In the rows, 128 means zero.
Each path below is one point turned by a fixed rotation once a step. After each direction that follows a path, write how fast that rotation turns it, in degrees a step (0 if it stays still).
Each turn is a multiple of 5 degrees from 10 to 175, or 0.
Each row of a path follows its step; steps can be skipped.
Path 1:
step 0: [139 127 132 132 122 134 123 127 136 129 136 121 130 120 120 130 127 120
 131 137 135 124 141 133 131 129 127 132 128 124 129]
step 1: [132 127 126 130 118 136 131 120 123 125 137 129 131 129 129 132 129 133
 126 131 130 113 137 134 134 136 120 124 127 133 121]
step 2: [135 131 121 126 133 139 126 114 131 125 128 123 134 122 126 133 126 129
 126 135 134 127 133 134 130 122 131 129 120 138 119]
step 3: [124 134 129 132 123 127 117 123 123 117 133 125 135 135 122 132 123 128
 120 128 133 124 131 132 122 134 131 126 122 138 118]
step 4: [138 137 125 122 125 132 118 124 120 125 123 120 131 131 118 120 123 128
 134 130 133 134 129 137 127 133 128 131 126 129 121]
step 5: [129 130 123 127 127 124 124 120 116 126 125 124 127 141 121 129 141 126
 120 131 130 128 126 130 130 140 122 135 130 134 124]
step 6: [138 138 123 126 131 126 118 130 122 132 128 126 122 131 121 132 137 114
 125 135 128 133 133 133 131 121 130 132 125 128 125]
step 7: [128 142 126 132 122 126 124 138 124 130 134 129 131 130 127 136 133 119
 124 135 127 127 134 129 134 143 121 125 131 130 126]
step 8: [131 138 120 120 125 135 135 130 129 136 128 120 134 131 130 130 127 118
 130 136 131 124 136 135 138 129 128 132 125 121 126]
step 9: [120 125 117 128 128 129 127 124 135 129 134 123 134 128 122 134 131 119
 121 133 133 115 139 124 128 137 125 130 126 129 126]
step 10: [132 136 124 122 121 133 124 124 130 125 132 120 122 123 118 134 121 125
 130 128 134 115 138 126 129 121 127 128 124 124 120]
step 11: [131 134 124 125 122 126 129 121 132 121 127 123 131 122 124 128 130 129
 129 128 130 116 128 126 130 138 120 129 130 143 117]
Directions:
[126 129 133 131 127 128 130 127 128 128 127 125 127 129 126 134 127 131
 125 128 131 131 128 124 131 130 128 130 128 127 129]
160
[128 130 128 130 134 124 124 128 123 129 124 127 127 131 130 127 127 129
 127 130 126 131 128 130 128 130 126 127 126 126 126]
35
Path 2:
step 0: [121 118 136 120 125 131 128 119 114 129 120 135 135 129 127 134 117 117
 126 129 135 124 134 126 131 131 130 126 136 120 128]
step 1: [127 138 128 126 132 138 120 121 121 128 136 130 128 130 134 132 129 124
 132 137 123 141 140 132 135 123 123 126 129 116 132]
step 2: [133 131 148 136 127 133 125 135 129 117 132 127 124 120 129 122 124 123
 131 144 127 130 129 124 124 132 128 121 134 132 133]
step 3: [137 132 123 125 128 139 132 139 136 121 123 125 135 137 126 124 136 123
 121 132 126 137 126 119 131 142 125 137 131 132 128]
step 4: [121 111 128 124 118 128 130 132 130 134 128 130 128 132 125 123 132 125
 125 123 133 136 125 128 117 141 122 120 133 123 138]
step 5: [133 117 124 124 139 135 129 123 115 133 130 135 134 132 125 130 134 131
 135 133 135 126 120 126 135 132 128 127 128 111 128]
step 6: [129 118 137 138 133 135 124 118 127 126 132 126 125 124 125 128 139 124
 135 131 117 134 136 141 127 127 123 120 123 124 119]
step 7: [136 127 135 122 138 128 121 136 137 125 121 137 126 117 125 127 122 124
 126 138 117 128 125 121 131 131 122 126 128 127 114]
step 8: [130 123 127 118 128 135 122 139 133 133 124 127 115 135 131 128 138 130
 125 126 123 134 129 124 128 126 114 130 124 142 134]
step 9: [129 117 130 123 132 129 128 136 124 133 113 132 129 130 128 134 129 126
 124 126 135 112 125 134 125 135 128 121 138 131 140]
step 10: [133 130 118 124 137 135 133 123 121 137 126 122 122 126 127 144 135 123
 126 125 137 133 136 138 134 132 127 124 126 118 127]
step 11: [128 119 137 136 129 123 128 120 118 133 129 125 118 121 128 133 117 113
 126 140 128 132 135 126 126 126 127 122 131 127 121]
Directions:
[131 125 132 129 131 131 122 128 129 130 127 127 128 130 125 133 127 126
 127 127 128 133 127 127 131 130 127 127 131 127 131]
0
[128 130 129 129 131 129 122 120 128 129 129 129 126 127 131 125 128 126
 128 130 129 128 128 128 127 126 129 128 129 127 123]
70
[128 128 126 129 130 128 126 132 127 131 128 128 129 129 131 125 130 128
 130 122 133 127 131 126 127 132 129 127 132 131 126]
70
[131 133 131 131 129 130 132 127 130 127 127 130 127 130 125 132 131 129
 132 128 129 127 127 130 125 129 131 126 130 129 126]
95
[128 126 128 127 127 124 127 129 133 125 127 133 124 130 125 126 129 127
 127 131 132 130 130 129 128 128 129 134 128 130 126]
80
Path 3:
step 0: [137 126 135 137 117 122 133 130 132 124 125 117 126 122 136 125 131 122
 126 128 129 138 135 134 122 125 124 118 137 123 145]
step 1: [134 136 132 145 125 134 131 121 130 130 131 133 128 140 131 122 133 134
 128 123 130 128 118 144 122 126 135 132 121 128 140]
step 2: [137 140 117 122 130 132 135 143 117 128 122 130 125 136 120 132 129 128
 124 131 120 125 119 141 132 124 132 123 125 135 127]
step 3: [131 124 118 133 118 137 125 134 121 121 111 136 129 117 123 132 123 130
 131 115 124 121 132 125 136 129 123 134 131 135 127]
step 4: [126 130 123 126 117 134 115 127 126 142 125 125 133 127 132 134 122 131
 133 133 140 126 120 115 123 131 135 141 138 130 123]
step 5: [130 133 137 115 135 121 131 119 132 130 134 120 132 128 114 138 124 135
 121 125 134 116 132 120 123 120 130 134 131 127 118]
step 6: [115 113 130 134 132 119 142 125 127 130 139 126 130 116 120 135 123 121
 121 125 132 130 125 125 128 130 121 118 132 128 127]
step 7: [121 129 117 130 138 125 132 122 135 135 144 139 127 126 138 109 124 128
 130 126 133 127 136 130 125 136 127 127 129 126 133]
step 8: [135 138 133 122 136 127 119 131 120 128 134 133 112 125 135 122 137 125
 121 133 123 127 131 125 125 135 130 116 119 118 127]
step 9: [131 128 140 138 135 131 126 130 131 117 112 120 126 121 130 114 137 121
 135 125 127 133 124 130 135 127 126 123 121 129 117]
step 10: [127 122 135 128 129 130 117 139 134 126 122 120 124 132 132 119 119 127
 133 134 123 139 118 137 126 125 128 140 137 133 140]
step 11: [135 139 136 126 115 117 125 122 127 127 122 133 128 137 117 129 125 138
 128 132 120 132 134 129 120 123 127 130 124 143 140]
Directions:
[126 132 130 127 129 134 128 131 133 125 125 129 129 123 128 130 126 129
 128 132 128 130 128 125 126 129 129 129 128 127 127]
65
[129 123 127 126 129 127 131 130 129 124 124 127 129 129 128 128 124 126
 130 126 130 125 126 127 128 126 129 122 125 127 127]
110
[125 128 127 130 132 127 123 130 132 131 129 125 128 126 131 130 130 129
 126 127 130 127 131 130 127 126 125 124 124 129 128]
40
[124 128 131 125 128 123 126 128 127 125 126 127 127 128 131 131 129 126
 131 127 129 128 129 126 126 125 130 132 130 134 127]
60
[127 129 127 127 130 125 132 124 132 124 131 127 129 127 132 130 131 126
 126 130 129 124 126 125 130 133 128 127 130 126 131]
45
Path 4:
step 0: [118 133 133 132 125 130 116 124 128 135 127 119 126 121 141 131 132 126
 125 121 137 128 136 133 130 126 138 122 133 126 118]
step 1: [125 130 134 129 129 120 126 135 111 128 136 121 129 127 125 120 135 121
 117 132 122 119 132 133 123 131 131 122 132 132 136]
step 2: [139 130 146 133 129 119 130 126 123 132 132 128 135 136 142 137 127 132
 135 131 131 127 123 126 127 132 124 120 131 128 128]
step 3: [127 130 128 116 124 127 128 123 121 125 129 116 142 122 132 127 135 133
 134 128 131 138 139 134 129 124 138 122 125 124 126]
step 4: [126 127 131 124 133 130 123 123 118 141 138 123 129 134 125 128 126 119
 119 140 116 136 131 130 128 123 121 125 134 130 121]
step 5: [128 134 129 133 126 128 131 134 123 129 139 133 134 131 126 134 128 128
 147 129 130 126 135 133 116 127 115 119 127 127 123]
step 6: [129 125 127 127 130 137 124 131 124 121 139 127 127 122 143 120 130 134
 131 137 134 137 137 131 136 133 127 132 126 118 124]
step 7: [129 133 128 128 130 132 131 126 123 125 132 109 124 139 125 121 120 122
 120 129 127 134 134 122 117 130 117 127 120 127 129]
step 8: [129 131 134 137 142 126 133 130 128 132 129 131 118 133 129 134 129 131
 135 120 134 140 137 141 123 131 125 128 130 133 123]
step 9: [123 134 123 130 130 130 124 132 122 138 125 126 130 122 143 112 132 126
 131 127 140 127 140 126 122 124 130 136 129 127 131]
step 10: [132 125 131 127 131 128 132 139 120 132 136 127 122 133 138 125 125 128
 115 126 118 131 129 121 116 136 134 122 122 135 130]
step 11: [132 137 131 134 127 118 143 128 120 127 120 128 130 138 133 126 125 128
 144 126 126 138 131 124 131 133 133 127 132 132 129]
Directions:
[131 130 128 128 130 127 130 132 129 129 127 126 126 129 125 127 124 127
 123 131 124 126 128 129 128 128 125 123 128 131 128]
120
[127 128 129 130 127 127 131 126 127 132 125 131 127 126 125 127 127 131
 131 127 132 128 129 128 131 133 128 122 125 127 125]
125
[127 125 127 134 125 127 128 127 123 128 128 127 127 131 123 130 131 125
 126 127 125 131 129 126 128 131 128 129 127 130 127]
115
Path 5:
step 0: [118 131 142 134 120 130 119 125 133 130 110 124 133 122 122 127 123 135
 135 127 127 134 122 133 131 130 123 118 133 129 121]
step 1: [126 128 133 132 129 127 122 122 128 122 115 116 132 118 129 130 113 135
 128 128 130 128 120 134 131 131 124 111 121 124 136]
step 2: [119 134 128 129 135 131 127 128 131 132 127 120 122 110 134 127 124 137
 123 133 128 132 118 139 130 124 124 120 121 120 138]
step 3: [117 151 132 128 131 129 129 129 135 128 129 128 123 120 137 134 130 129
 123 130 119 139 125 131 129 130 120 120 122 123 128]
step 4: [119 143 139 134 135 126 119 126 126 117 121 130 124 130 143 127 133 129
 131 129 126 135 132 130 131 122 121 120 133 121 125]
step 5: [123 134 138 132 141 131 113 131 130 119 121 116 125 131 135 124 128 131
 121 122 126 127 131 124 135 118 135 117 131 127 129]
step 6: [125 134 135 129 141 138 115 126 137 122 130 116 127 123 128 129 123 132
 117 126 127 129 117 130 130 125 136 132 139 124 124]
step 7: [125 140 134 125 131 142 122 131 127 122 127 120 127 122 124 144 128 128
 126 126 129 123 112 120 130 127 124 128 134 117 124]
step 8: [126 131 134 123 131 133 123 135 125 130 115 131 129 125 122 133 133 130
 127 119 127 132 115 125 138 123 114 123 138 114 127]
step 9: [129 130 128 121 129 120 125 129 132 124 111 125 129 128 122 125 124 138
 114 124 120 129 122 123 131 121 118 117 133 118 123]
step 10: [130 126 129 128 136 124 130 128 133 119 125 131 125 128 131 133 117 140
 116 134 118 120 119 136 124 116 122 118 132 117 128]
step 11: [122 133 135 122 133 138 133 137 134 128 133 132 114 124 132 129 121 133
 126 132 116 120 121 127 124 114 122 118 130 126 125]
Directions:
[126 126 128 127 130 129 128 134 131 135 128 128 127 127 126 124 131 128
 127 124 126 130 128 129 131 125 130 127 127 131 129]
120
[127 127 126 128 127 125 123 130 127 128 124 127 130 133 128 127 124 130
 132 125 129 132 131 127 128 126 127 128 127 126 127]
85
[133 128 126 127 126 124 128 127 127 128 128 129 129 120 127 129 127 129
 130 125 125 129 127 131 127 124 125 126 125 127 127]
45
Path 6:
step 0: [113 137 129 128 113 134 126 127 128 131 135 129 114 129 126 122 119 129
 127 131 140 119 122 135 128 124 119 130 129 124 125]
step 1: [117 141 122 121 130 128 128 120 130 126 125 121 126 138 130 127 124 112
 117 124 133 131 114 125 127 133 126 125 123 127 136]
step 2: [120 138 129 125 137 122 128 138 121 126 126 125 132 124 134 132 131 121
 134 117 116 137 113 124 124 129 129 128 128 137 122]
step 3: [129 134 134 132 131 126 126 139 140 126 129 122 133 125 131 144 125 144
 133 119 132 136 122 130 129 120 129 129 139 126 122]
step 4: [122 124 126 132 130 135 123 126 129 132 116 114 143 128 119 136 126 139
 128 130 138 125 134 123 123 125 122 136 128 120 131]
step 5: [125 123 133 127 126 134 126 119 129 131 126 125 149 121 127 124 132 121
 125 142 134 125 129 129 116 132 139 130 127 136 120]
step 6: [128 120 132 127 135 126 129 134 143 121 125 132 125 125 134 125 127 125
 123 140 124 116 127 122 137 136 139 129 126 135 114]
step 7: [128 125 129 127 132 126 128 141 132 125 132 132 117 136 127 130 129 122
 121 132 124 129 142 117 127 116 130 128 123 114 116]
step 8: [143 121 135 121 127 129 140 130 116 126 130 124 126 135 122 133 121 118
 134 131 131 136 130 128 126 124 137 129 124 115 136]
step 9: [138 131 121 127 118 124 131 128 113 125 118 129 129 123 132 124 118 131
 138 127 126 132 138 132 135 142 139 124 132 128 128]
step 10: [141 133 120 133 123 126 120 119 131 120 134 134 127 128 130 117 125 144
 121 119 124 130 136 121 126 130 133 130 127 135 132]
step 11: [129 127 132 123 128 128 130 122 122 131 140 121 116 127 115 120 135 140
 122 124 118 115 128 129 123 126 123 137 130 130 133]
Directions:
[129 128 130 130 131 130 128 126 125 129 132 131 130 125 124 125 126 128
 132 127 127 126 122 128 128 126 131 127 128 125 125]
125
[127 130 131 129 128 127 127 124 124 124 124 129 128 130 127 129 131 125
 129 130 132 126 128 131 127 128 129 131 131 124 130]
95
[123 130 129 131 128 129 131 132 129 126 132 126 129 132 131 126 128 125
 130 130 124 129 128 129 131 128 130 127 126 124 131]
60
[125 126 127 128 123 132 126 125 130 125 129 127 128 127 129 125 128 126
 123 124 127 122 127 129 128 128 131 130 126 130 126]
70
[128 127 132 128 124 126 133 131 129 128 128 127 125 125 130 130 128 129
 132 129 128 125 126 133 126 129 131 128 130 132 128]
120
